In the data rows, the value 128 means zero.
Some points, one per row:
[129 128 150 128 128 151 128 105  82 152 151 128 105 127 104 151 128 128 105 128 105 127 105 152]
[106 151 104 128 151 128 151 151  82 105 105  82 105 150 127 128 128 128 105 105 151  81 105 106]
[106 128 150 105  82 105 105 128 105  82 151 128  82 127  81 105 128 151 151 128 128 127 128  83]
[106  82 127 128 151 151 105  82 128 129 174 174 105 127 104 105 105 105 128 128 128 150 105 129]
[106 151 127 128 151 151 151 151 128 152 105 105 128 150 150 151 128 151  82 105 151 104 105 129]
[106 105 104 128 128 128 105 105 151 129 151 151 128 127 127 105 128 105 128 151 128 150 105 152]
[129  82 104 128 151 105 105 105 174 152 151 151 151 127 150 128 128  82 128 151 105 150 128 152]
[106 105 150 128 151 151 105 105 128 129 151 174 128 150 127  82 105 128 128 128 128 127 105 106]
[ 83 105 150 105 151 128 105 105 128 105 151 151 128 150 127  82 105 151 151 128 128 127 105 106]
[175 174 127 128 128 128 174 197 151 152  81 128 174 104 150 174 174 151 105 128 105 127 174 152]
[129 151 173 128 151 174 128 128 105 152 128 128 105 174 127 105 128 151 105 105 128 127 105 106]
[129 151 104 128 151 151 151 128 105 105 105  82 105 150 104 128  82 151 128  82 174  81 105 106]
[152 174 150 128 128 151 151 151 105 129 105 105 128 127 127 128 128 151 128 105 151 104 151 106]
[106 105 104 128 151 128 105 128 128 152 151 151 105 127 127 128 105 105 128 105 151 104 128 106]
[129 128 150 128  82 105 128 105 105 129 151 151 128 150 127 128 105 128 151 128 151 127 174 106]
[152 151 150 151  59 128 151 128 105 129 128 151 128 127 150 174 105 128 151 105 151 173 197 106]
[129 151 127 128 151 151 151 151 105 129  81 105 128 150 150 151 128 151  82 105 151 127 128 129]
[129 105  58 128 128 105 105 128 151 152 151 151 105 104 127 128 105  82 128 151 105 127 128 129]
[129 128 150 151 105 128 128 128  82 152 151 128 128 104 127 198 174 128  82 174  82 173 105 175]
[106 105 127 151  82 105  82 105 105 129 174 128 105 104 104 128 128 105 128 174 105 173 128 152]
[152 128 127 128 151 128 174 128 151 129 105 105 151 127 150 128 128 128 151 128 128 104 151 152]
[129 105 104  82 105  82 128 128 151  82 151 128 105 104  81  82 128 128 151 128 128 104 128 106]
[129 174 104 128 151 151 174 151 105 105  81  82 151 150 150 151 128 151 128 105 151 104 105 129]
[129 151 150 128 128 128 128 128 105 129 151 105 105 150 104 128 151 128 128 128 105 104  82 129]
[129 151 127 105 105 128 128 128 105 129 151 128 105 127  81 151 151 128 105 128  82 104 105 152]
[106 105 127 128 128 128 105 105 151 129 151 151 128 127 127 128 128 105 128 151 128 150 128 152]
[129  82 127 128 128 105 105  82 151 129 151 151 151 104 127 128 128 105 128 151 105 150 128 152]
[129 105 127 151 128 128  82 105 128 152 151 151 128 127 127 128 128 105 105 151 105 150 128 152]
[106  82 127  82 105  82 105 105 151 105 151 174 151 104 127 105 128 128 151 151 105 150 128 152]
[129 105 104 128 128 105 128 128 128 129 151 151 105  81 104 128 105  82 128 128 128 127 151 129]
[152 151 150 128 128 151 174 151 105 105 105 105 128 127 127 128 128 174 128  82 151 127 151 106]
[129 151 127 105 151 151 151 151 105 129 105 105 105 150 104 128 105 151 105  82 151  81 105 106]
[152 151 173 151 128 151 128 151 128 129 128 128 174 150 150 128 151 174 128 128 128 150 151 152]
[106 105  81 151 151 105 128 128 128 105 128 105 105 127 127 128 105 105 128 105 151 127 105 106]
[129 128 104 151 151 128 128 128 128 129 128 128 105 104 127 105  82 105 128 105 174 104 151 106]
[152 128 127 128 105 105 128 128 105 152 151 128 128 104 104 151 151 128 105 151  82 127 105 175]
[106 151 127 128 174 151 151 151 105 129 105 105 105 174 127 128 105 151  82  82 174 104 105 106]
[152 174 150 151 151 151 151 174 128 152  81 105 151 150 150 151 128 151 128 105 151 127 151 106]
[129 151 150 128 151 151 151 151 105 129  81 105 128 150 127 128 128 151 128 105 174 104 128 106]
[106  82 127 128 128 128 105  58 151 105 197 151 105 104 104 105 105  82 151 151 105 150 105 152]
[129 151  81 105 151 105 151 151 128 129 105 105 128 150 127 174 151 128 105 128 105 104 105 129]
[106 128 104 105 174 128 128 151 128 105 105 151 105 127 127 128 105 128 105 105 151 104 128 106]
[129 105 104 105 105 105 128 128 174 129 128 151 151  81 127 128 128 105 128 128 128 127 151 152]
[106 105 104 128 174 128 128 105 174 129 128 151 128 127 150 105 105 105 128 128 128 127 128 129]
[175 151 127 151 151 128 151 151 151 175 105 105 151 104 150 151 151 128 105 151 128 127 174 152]
[129 151 127 151 151 151 151 151 105 129 105  82 105 150 150 151 128 151 105 105 151 104 128 129]
[152 105 104 105 105  82 128 151 174 129 128 151 174  81 150 151 128 128 128 151 105 127 174 152]
[ 83 105 104 151 151 128 105  82 128 105 151 128  82 127 127 105  82 105 128 128 151 127  82 129]
[ 83 105  81  82 174 105 105 128 151 129 128 174 128 150 127 128 105 128 105 128 128 104  82 106]
12 more points follow, each with its number after it:
[106 128 104 128 105 105 128 128 128 105 105 128 128 104 150 128 105 128 151 105 174 127 128 106] 0
[152 151 127 105 105 128 128 151 105 129 151 105 128 127 104 128 151 128 128 128 105 104 105 129] 1
[129 151 173 128 174 174 151 128  82 105 128 105  82 174 104 105 105 151 105  82 174 104 105  83] 2
[152 128 104 128 105 128 105 128 128 129 128 128 105 104 127 128 105 105 151 128 128 127 151 106] 3
[106 151 173 128 128 174 128 128 105 129 128 105 105 174 127 128 128 151 128 105 128 127  82 129] 4
[129 151 150  82 105 128 151 128 105  82 128 105 128 127  81 105 151 151 151 105 128 104 105 106] 5
[106 105 127 128 174 151 105 105 128 152 128 151 105 150 127 105 105 105 105 128 151 127 128 106] 6
[ 83 105  81 151 151 128 105 105 105 105 128 128  82 150 127 105  82 105 105 105 151 127 105 106] 7
[ 60 105 127  82 128 128 105 105 128 105 151 151 105 150 127  82 105 128 128 105 151 127  82 106] 8
[106 151 173 105 151 174 151 128 105 105 128 128 105 174 127 105 128 174 128 105 151 104  82 106] 9
[129 151 127 105 128 128 151 151  82 105 128  82  82 127  81 105 128 151 128  82 151  81 105 106] 10
[106 151 127 128 174 151 151 151  82 129 105 105 105 150 127 151 105 128  82 105 151 104 105 106] 11
Which of these numbered points is nearest to each point below, ignoring the 2 directions in which the first points spread most? Its number follows each.
[129 151 127 105 128 128 151 105 105 105 151 128 128 150 104 151 151 128 105 128 105 104  82 152] > 1
[152 151 150 128 105 151 128 128 105 129 151 105 128 127 104 128 151 128 151 151 105 127 128 152] > 1
[129 151 150  82 105 128 151 128  82  82 128 105 105 150  81 105 151 151 151 105 128 104 105 106] > 5
[129 105 127 105  82  82 105 128 128 105 151 128 105  81  81  82 128 105 174 128 128 127 151 129] > 10
[152 151 127 128 128 151 151 151 105 129 105  82 105 127 127 151 128 128 128 105 151 104 151 106] > 3
[129 128 104 128 128 128 128 128 128 129 128 128 105 104 104 128 105 105 128 128 128 127 151 106] > 3
[129 151 150 151 128 174 128 128 105 152 128 105 105 150 127 128 128 151 128 128 128 127  82 129] > 4
[175 151 173 128 128 151 151 128 151 152 128 128 174 127 150 128 151 151 174 151 105 127 151 152] > 9
[152 151 150 105 105 128 128 128 128 129 128 105 128 127 104 128 151 151 151 128 105 104 105 129] > 1
[152 151 127 105 128 128 174 174 105 129 128 128 128 104  81 128 151 128 105 105 128  81 151 129] > 10
[ 60 105 127  82 128 128 105 105 128 105 151 151 105 127 127  82 105 128 151 128 128 127  82 106] > 8
[152 151 150 174 151 174 151 151 105 129 128 105 105 150 127 128 128 151  82 105 151 127 128 106] > 2
[152 151 150 105 128 128 151 151 105 105 128 105 105 127 104 128 128 151 128 105 128 104 128 129] > 10
[ 83 151 104 105 197 151 174 151 105 105 105 105  82 174 127 128 105 151  82  82 174  58 105  83] > 11
[129 151 127 128 128 128 128 151 105 129 105  82 105 150 127 151 151 128 128 128 128 104 105 129] > 1
[106 105  81 174 105 128  82 105 128 105 128 105 105 150 150 128 105 105 128 128 128 150 105 129] > 7
[152 174 150 105 105 105 174 174 128  82  81 105 174 127 127 128 174 174 151 128 128 127 151 129] > 5
[129 151 150 151 128 151 128 128 105 152 128 128 128 150 150 151 151 151 105 128 105 150 105 152] > 4
[106 128 104 174 128 128  82 128 105 105 128 105 105 150 150 128 105 128 105 128 151 150 105 106] > 7
[152 151 127 128 151 128 151 174 128 175 105 105 151 127 150 174 174 128 105 151 105 127 151 152] > 11
[106 105  81 128 151 105 128 128 151 105  81 128 151 127 174 128 105 128 151 128 174 104 128 106] > 0
[152 151 150 128  82 128 128 151 105 129 128 105 128 127 104 128 151 151 151 151 105 127 128 129] > 1
[129 151 150 151 151 151 151 151  82 129 128  82  82 150 104 128 128 128 128 105 151 104 128 106] > 2
[129 151 173  82 128 128 151 128 128 105 128 105 151 150 104  82 128 151 174 105 128  81 105 106] > 5
[106 105 104 174 105 151 105 105 128 129 128 128 105 127 150 128 105 105 128 151 128 173 105 129] > 7
[129 105 104  82 105  82 128 128 174 129 105 174 174  81 150 151 128 128 151 128 128 150 151 152] > 0
[129 105 127 128 105 128 128 128 151 129 128 151 128 104 127 105 105 105 128 128 128 127 174 129] > 3
[129 105 104 105 105  82 128 105 151 105 174 151 128  81  81 105 128  82 151 128 105 127 151 129] > 10
[175 128 150 151 151 151 128 128 151 175 105 151 174 127 150 151 151 128 151 151 128 127 151 152] > 6
[106 151 150 105 151 174 128 128 105 105 128 105 105 174 104 105 128 151 128 105 151  81  82 106] > 9
[129 105 104 128 151 105 151 128 174 105 105 128 151 104 150 105 105 128 151 105 151 127 151 106] > 0
[106  82 104  82 128 105 128 105 151 105 174 151 105  81  81  82 105  82 151 128 128 127 128 129] > 10
[152 151 150 151 151 128 151 174 151 175  81 128 174 127 174 151 174 151  82 151 128 127 174 152] > 6
[129 105 104 174 128 105 105 128 151 152 105 128 128 127 174 151 128 105 105 151 128 173 151 152] > 7
[129 105 127 105 105 105 105 105 128  82 174 128  82 104  81  82 105 105 174 128 128 127 128 106] > 10
[152 151 104 151 128 128 151 151 128 152  81 105 151 127 174 174 151 128 105 128 128 127 151 152] > 7
[175 151 150 105 128 151 174 151 151 152 105 128 151 104 127 128 128 151 151 128 128 104 174 129] > 3
[175 151 127 128 105 105 151 174 128 105 105 105 174 104 150 151 174 151 128 151  82 127 151 152] > 1
[129 151 150 128 128 151 128 128 128 129 105 128 151 150 150 128 151 174 128 128 128 127 105 129] > 9
[129 174 173 105 128 151 151 128  82  82 128  82 105 150  81 128 151 151 151 128 128 104 105 106] > 5
[129 128 173 128 151 151 128 151 128 152 128 151 151 150 150 151 174 151  82 128 105 127 128 152] > 9
[129 105 127 128 128 128 105 128 151 129 128 151 128 127 127 128 105 128 151 128 128 127 151 106] > 3
[ 83 105 127 105 128 128 105 128 128 129 128 151 105 150 127 105 128 128 105 128 128 127 105 106] > 8
[152 151 173 151 128 151 151 128 105 129 128 128 128 150 127 151 151 151 105 151 105 150 128 152] > 2
[152 151 150 128 128 128 151 151 128 129 105  82 128 127 127 105 128 151 151 105 151 104 151 106] > 3
[106 105  81 151 151 105 105 105 151 129 128 128 128 127 150 128 105 105 128 151 128 127 105 129] > 7
[ 60 105 127 105 128 128 105 105 128 129 151 151  82 150 104  82 105 128 128 128 128 127  82 106] > 8
[198 151 150 174 151 151 151 174 151 175 105 128 174 127 150 151 151 151 105 128 128 150 174 152] > 6
[106 105 104 105 105  82 105 128 151 129 151 174 128 104 104 128 151 105 128 151 105 150 128 152] > 8
[106 151 150 128 151 174 128 128  82 129 128 105 105 174 104 105 128 151 128 105 128 104  82 106] > 4
[106 151 127 128 151 151 151 151 105 129 105 105 105 174 127 128 128 151  82 105 151 127 105 106] > 11
[129 105  81 105 128  82 128 128 174 152 128 174 151  58 127 128 128 105 151 128 128 127 128 129] > 0
[129 128 104 151 151 151 151 151 128 175 105 128 151 127 150 174 151 105  82 128 128 150 128 152] > 11
[129 151 104 128 174 151 151 151 105 152 105 105 105 150 127 151 128 128  82 105 151 104 128 106] > 11
[ 83 105 127 105 128 128 105 105 128 105 151 151 128 150 104  82 105 128 151 128 128 127 105 106] > 8
[106 128 104 151 128 128  82 105 105 129 128 105 105 150 150 151 105 128 105 128 128 150 105 106] > 7
[175 151 150 151 105 105 128 174 128 129 128 105 174 104 127 151 174 128 128 174  82 150 174 152] > 1
[129 128 173 128 151 174 128 128 128 152 128 128 128 150 127 105 128 151 128 128 128 127 105 129] > 9
[175 174 150 105 128 128 174 197 151 129  81 128 174 104 150 151 174 151 128 128 128 127 174 129] > 8
[129  82 127 128 105 105 105  82 128 129 174 151 128 104 104 128 128 105 128 174  82 150 128 152] > 2
[152 105 104 128 151 105 128 128 174 175 128 174 151  81 150 151 128 105 105 151 128 150 174 152] > 6
[129 174 127 105 151 151 151 151 105 105 105  82 105 150 104 128 105 151 128  82 174  81 128  83] > 3
[129 105 104 174 128 151 105 105 128 152 128 128 105 104 150 151 105 105 105 151 128 197 128 129] > 7
[106 105 104 151 128 128 105 105 128 105 128 105 105 150 150 105 105 128 128 128 151 127 105 106] > 7
[129 128 150 105 105 105 128 151 128 152 151 151 151 104 104 174 174 128  82 151  82 127 151 175] > 11
[129  82 127 128  82 105  82 105 174 152 151 151 151  81 127 128 151 105 151 174  82 173 128 175] > 8
[129 128 150 105  82 128 128 128 105 129 151 151 128 104 127 151 151 151 128 128 105 150 105 152] > 9
[129 174 127 128 128 128 151 151 105 129 105  82 105 127 127 151 151 151 105 128 128 104 128 106] > 1
[129 105 127  82 105  82 105 105 151  82 151 128 151 104 104  82 128 128 174 128 105 104 151 129] > 5
[129 105  81 128 151 105 128 128 151 129 128 128 105 104 127 128 105  82 128 105 151 104 128 106] > 3
